One turning vector, and how many ticks it has turned:
The counts run from 0 to 352.
[177 138 137 136 122 143 141 168 126 180 111 118 143 159 137 128 126 162
 146 154 174  85 178 116 141 176 152 128  99 119 102 111 151 115 117  97
  76 145 124  91 155 124 123 110 113 138 146  86  86 161  66 129 126 147
  88 107 178 142  97 117 136 151  76 119 148 154 132 169 118 115  91 140
 111 142 138 121 152 114 125 126 124 149 169 108  90 125] : 64
[160 168 149 143  85 141 126 154 100 184 119 125 152 152 131 122 149 152
 140 138 157  88 178 116 132 133 163 138 119 132 110 105 150 128 130  70
  74 161 144  82 158 133 142 106 104 145 159 126 106 156  93 157 144 160
  84 126 164 164 109 139 145 145  64 100 162 138 104 169 136 141 115 100
 108 140 117 156 121 122 133 116 148 147 168 121 125 158] : 72
[162 148 104 153  92 150 131 145 142 158 119 113 144 171 117 131 145 145
 107 164 168  67 149 105 140 181 178 130 112 127 151 111 151 140 111  85
  60 164 145  96 177 124 129  97 137 133 130 143  98 143  88 158 139 179
  91 100 147 143 115 120 103 149 107 119 134 143 139 151 142 115 117 147
 112 154 137 117 142 123 131 109 144 131 158  94  93 170] : 91
[151 132 131 146  68 139 126 143 120 160 144 137 130 170 118 121 133 143
 101 179 129  96 181 104 126 157 144 125 128 136 151 127 173 120 141  96
  55 175 133  95 171 141 129  67 116 130 138 143 134 118  98 121 159 141
  78  94 185 136  98 122 141 131  76 117 167 143 111 161 124 109 128 157
 113 135 118 153 121 137 142  96 114 119 146  81 145 145] : 100
[178 147 135 125  87 131 139 177  97 185 127 132 142 159 137 151 129 166
 136 149 143  99 173 129 134 152 144 127 127 123 114 161 149 126 144  78
  77 138 146  69 161 134 155 116 102 123 134 115 101 137  69 121 138 133
  97 104 164 154 103 114 149 141  63 121 176 141  98 129 116 147 126 124
 107 134 100 166 128 115 137 122 126 115 184  92 132 149] : 243
[136 135 122 138 103 145 113 162 130 172 130 139 149 177 111 124 134 153
 116 163 135  87 187 118 127 158 142 131 101 125 126 109 150 123 123  96
  75 153 148  88 169 156 145  88 117 121 130 146 114 139  74 121 112 110
  76  98 173 108  92 124 143 122  85 123 176 156 125 174 118 121 114 142
 110 128 170 164 135 124 123  97  99 125 166  78 118 124] : 228
[169 146 132 143 102 144 135 147 134 169 127 134 120 185 143 117 128 153
 107 162 182  86 167 108 134 161 169 138 111 122 132 113 175 119 132  75
  79 172 136  93 147 133 110  80 123 150 163 118 101 143  95 133 139 167
  78 121 176 150  94 131 136 152  67 100 157 166 116 159 132 118 110 155
  91 150 119 127 136 114 140 114 139 136 153 107 116 150] : 334
[165 123 135 147 121 149 140 170 155 170 134 105 157 186 122 134 105 157
 119 145 149  69 170 123 158 169 139 128 117 115 132 131 135 136 131 112
  62 143 131  79 158 108 121 124 136  96 109 108  97 154  52 109 152 137
  73  96 155 128 103 116 113 146  99 141 140 144 136 126 132 128 110 134
 137 131 153 135 131 117 114 123 130 104 165  53  86 158] : 121
[168 161 132 134 106 132 123 160 108 185 123 116 155 139 138 129 155 162
 139 150 143 118 184 117 102 176 172 133 116 136 134 128 167 126 127  68
  60 156 156  98 163 124 159  78 105 133 153 138 130 156  94 149 144 153
  92 108 187 161 134 114 144 146  67 122 152 132 128 164 124 132 110 124
 105 126 132 140 138 145 129 103 135 115 156  89  92 131] : 342
[156 137 108 151  89 143 123 163 132 151 129 138 159 161 125 141 134 155
 126 169 109  78 180 116 144 180 142 142 124 117 129 114 135 132 129 129
  54 138 141  80 196 141 126 108 131 114 104 118 110 120  73 138 145 121
  92  83 156 125  91 103 120 131 105 125 154 121 123 145 131  81 133 126
 162 144 144 142 140 123 128  96 128 119 169  61 104 148] : 23
[164 141 112 129 123 134 124 163 135 167 120 158 124 181 146 146 138 153
 131 171 152  91 158 127 133 202 150 161 119 109 128 130 152 130 125  93
  83 122 171  61 174 135 137 113 137 125 127 116  82 140  76 144 101 144
 103 118 145 145  93 115 116 135  70 114 150 129 121 128 134 110 118 147
 118 146 139 127 144 101 114 106 149 110 171  74 104 158] : 154
[161 128 137 141  68 136 134 147 123 162 145 129 124 183 132 122 114 149
  95 179 141  94 173 102 137 156 146 127 132 129 147 139 180 124 152  97
  62 174 122  92 159 131 113  78 116 128 134 124 128 124  96 110 162 148
  76 102 185 141 100 127 135 146  72 117 161 147 109 148 125 116 119 159
 109 139 104 143 121 134 141 113 124 113 153  81 143 151] : 101
[176 144 150 133 103 129 138 155 107 159 136 140 139 167 159 129 128 168
 134 153 138 112 187 115 129 149 151 144 129 116 112 137 174 118 152  92
  68 144 132  83 142 135 112  89 108 137 150 106 119 125  99 116 156 127
  76 114 189 167  97 111 147 150  50 100 174 141  96 149 127 106 128 130
 120 146 109 141 120 121 130 122 130 114 172  94 125 140] : 172
[146 147 127 151 118 165 112 153 146 179 125 122 163 173 119 129 139 164
 135 163 128  75 185 123 141 166 153 136 111 124 128 106 123 140 117 102
  69 155 153  92 187 141 156 120 112 114 115 134 100 149  52 135 133 129
  83  96 152 123 102 119 122 134 108 136 149 129 123 156 129 126 116 123
 140 119 180 138 143 128 124  86 131 127 147  62  80 146] : 124
[141 135 140 153  89 124 106 154 124 154 129 125 149 139 107 125 128 127
 145 188 131  93 206 105 139 184 137 141 126 141 132  92 152 105 124 114
  49 137 134  74 188 112 136  82 119 136 147 106 126 134  81 140 152 156
  96 108 172 150 106 122 137 140  87 125 129 102 126 175 123  98 102 141
 147 131 131 138 137 136 116 113 150 127 138  69 117 146] : 35
[159 146 163 148 107 143 120 143 136 163 136 121 139 174 149 122 128 140
 128 164 146 104 184 110 139 155 156 156 140 127 137 115 164 124 141  84
  59 156 155  77 153 100 127  97 121 133 160 116 121 141  95 137 174 171
  73 135 159 172 109 136 125 154  66 109 129 115 105 140 143 135 115 137
 129 129 120 131 114 133 120 121 177 105 137  70 100 177] : 277
[140 122 137 136  95 124 127 172 122 155 133 138 153 180 103 114 115 130
 106 164 134  94 179 130 142 158 126 148 126 134 147 127 158 129 158  95
  72 141 146  64 158 138 123  92 130  97 124 149 120 157 101 126 130 133
  78 126 171 130 100 146 135 119  68 121 157 139 116 150 145 132 105 128
 113 127 148 174 114 125  95 118 115  97 185  64 151 171] : 216
[146 144 124 136 140 152 111 155 127 166 110 141 156 168 137 123 145 152
 137 168 143 103 183 130 130 175 155 163 105 125 123  93 150 134 130  91
  80 141 171  76 167 143 141 105 129 121 138 133 102 160  88 152 104 130
  81 123 168 129  93 136 126 130  82 112 151 132 130 158 142 114 104 118
 124 123 186 139 131 117 102  99 138 115 163  72  90 151] : 53
[162 128 144 139  98 141 137 167 129 164 147 129 152 186 135 136 109 161
 109 158 122 103 171 130 139 145 136 150 128 120 141 148 153 138 167  89
  71 150 145  79 142 124 128 107 118  95 118 132 123 149  83 109 154 126
  65 108 171 140 101 131 130 139  69 125 162 139 112 129 135 139 121 125
 123 125 141 163 110 130 114 121 123  83 169  51 128 166] : 114
[154 149 138 137 139 148 118 158 136 168 127 132 155 160 144 129 149 159
 140 165 122 114 191 126 124 180 154 163 125 121 137 118 150 141 134  92
  68 142 173  76 168 118 147 112 117 117 127 126 118 156  85 147 142 138
  81 118 162 150 111 123 121 143  83 121 138 109 122 139 145 123 115 113
 142 118 169 133 129 131 104 100 159  89 151  52  76 156] : 284
[155 153 156 156  94 161 122 153 119 189 117 144 138 159 143 119 139 153
 146 172 142  84 194 115 151 140 149 150 111 128 106  84 140 126 134  97
  79 165 139  85 173 142 135 123 100 151 155 106 103 149  85 140 145 153
  91 122 172 149  85 139 147 139  75 102 156 130 100 167 134 122 103 109
 139 129 129 146 130 110 140 106 154 155 146 106 123 160] : 303
[155 140 106 146  76 127 130 153 119 145 124 131 154 180 102 123 131 134
  96 147 147  62 156 110 136 156 151 137 121 125 147 118 155 140 138  92
  61 160 143  77 175 145 118  90 139 118 114 161 117 121 105 158 135 150
  84 102 157 137  89 122 120 125  97 110 160 149 128 144 148 105 144 128
 115 158 128 164 119 127 125 112 118 122 199  93 138 175] : 87
[164 140 121 136 106 129 137 162 131 158 115 135 140 187 122 125 124 131
 114 153 186  69 152 121 146 177 150 152 113 119 134 115 154 133 133  88
  80 140 151  62 155 126 111 113 147 129 136 123  83 158  98 153 116 172
  86 135 144 146  87 139 110 147  81 110 138 141 126 137 155 120 104 135
 113 155 131 135 129 103 109 136 147 122 192  99 119 188] : 321
[167 137 138 147 127 163 134 164 155 177 122 110 155 186 133 136 121 166
 128 154 152  78 169 131 152 179 150 139 108 112 127 131 132 141 126 107
  76 151 148  87 165 112 135 135 126 105 119 117  88 163  48 119 138 145
  80  98 148 131 105 121 114 144 102 132 137 136 130 133 133 140 107 132
 131 125 160 130 140 113 123 118 139 111 153  61  78 157] : 122
[153 154 139 151  78 160 139 145 130 182 120 147 126 153 134 110 149 154
 123 200 140  94 175 110 150 165 154 149 102 138 133 100 159 135 141 103
  71 187 136  96 182 140 131 111  97 140 141 123  94 166  94 146 144 163
 100 103 177 133  99 133 137 137  79 111 149 125 111 156 140 101  99 117
 134 126 121 133 131 116 146  92 138 147 136  96 125 166] : 200
[176 145 124 142  80 124 137 176 117 161 129 113 161 175 118 150 111 140
 113 124 152  61 155 121 145 151 143 124 139 122 127 151 136 132 139  88
  59 129 137  63 157 113 126 114 133 112 120 129 105 129  70 134 150 151
  80 115 133 157 102 115 121 145  90 127 151 138 113 127 133 143 136 135
 112 152 101 160 127 119 123 147 138 111 204  91 129 173] : 249
[161 133 143 143  99 146 139 163 119 172 126 143 146 158 130 122 123 161
 140 177 126  88 196 121 155 160 133 138 108 113 101 113 142 118 139 126
  72 146 117  78 170 147 124 118 103 125 132  94 101 138  70 118 133 113
  94  89 190 125  79 109 148 134  74 121 165 138 105 160 116  87 112 124
 148 135 136 147 132 108 131 109 114 137 166  84 130 134] : 300
[153 130 119 148  82 126 114 146 130 151 137 128 141 160 111 144 133 139
 116 174 136  85 190  95 132 189 145 125 132 129 138 115 158 112 115 116
  49 145 136  82 183 116 127  71 126 134 128 113 129 105  69 127 155 138
  92  91 165 144 102  95 129 147  94 128 146 125 127 161 114  96 120 170
 134 148 115 132 141 133 135 103 130 121 148  67 110 132] : 267
[191 146 139 135 116 122 148 176 115 163 124 104 171 159 146 144 124 161
 132 133 147  90 178 122 129 172 156 141 125 114 113 140 156 134 133  97
  56 129 138  74 145 101 111 108 126 109 136  98 111 146  89 137 163 153
  82 110 171 172 115 107 122 165  77 119 136 133 127 132 144 111 117 117
 128 147 114 130 121 126 111 147 142 100 191  83  92 154] : 179
[151 145 107 152  98 145 122 154 135 156 122 125 162 158 119 138 151 154
 130 172 112  77 183 108 140 183 148 136 123 125 131  97 135 136 121 116
  56 140 147  79 200 133 141 108 131 120 107 128 111 119  70 154 144 133
  94  85 149 134 103  98 115 129 111 123 145 113 128 149 138  89 136 120
 161 137 150 141 135 131 123  97 140 118 163  62  94 155] : 22
[132 147 141 138 100 140 117 165 117 173 120 139 147 161 111 119 147 136
 125 178 134 116 185 134 127 170 146 161 118 145 146 115 158 132 146  80
  67 149 167  76 170 144 154  94 120 119 139 160 112 170 105 145 122 145
  93 128 165 146 115 148 138 126  69 124 149 117 127 157 145 133  95 113
 113 113 155 166 126 128 104  99 135 101 160  69 127 166] : 214
[153 120 126 137 119 132 125 173 142 156 125 116 155 186 105 130 110 143
 114 155 167  78 175 128 142 180 136 129 109 114 133 127 153 123 130  99
  67 127 134  75 158 119 116  94 141 102 116 126 102 162  70 121 116 141
  78 105 165 115  99 125 121 140  98 135 147 154 142 156 129 114  92 154
 103 136 165 146 144 121 101 130 103 109 182  65 108 136] : 223
[165 166 106 135  93 140 141 162 117 176 114 149 141 168 137 133 151 163
 117 164 155  86 145 123 132 177 167 154 114 121 145 137 161 152 133  78
  75 161 166  80 173 148 146 117 126 121 121 148  87 157 102 159 119 160
  99 113 150 150 105 126 122 135  78 113 157 137 114 125 153 128 121 112
 117 147 119 146 131 112 126 104 141 120 182  97 115 185] : 84
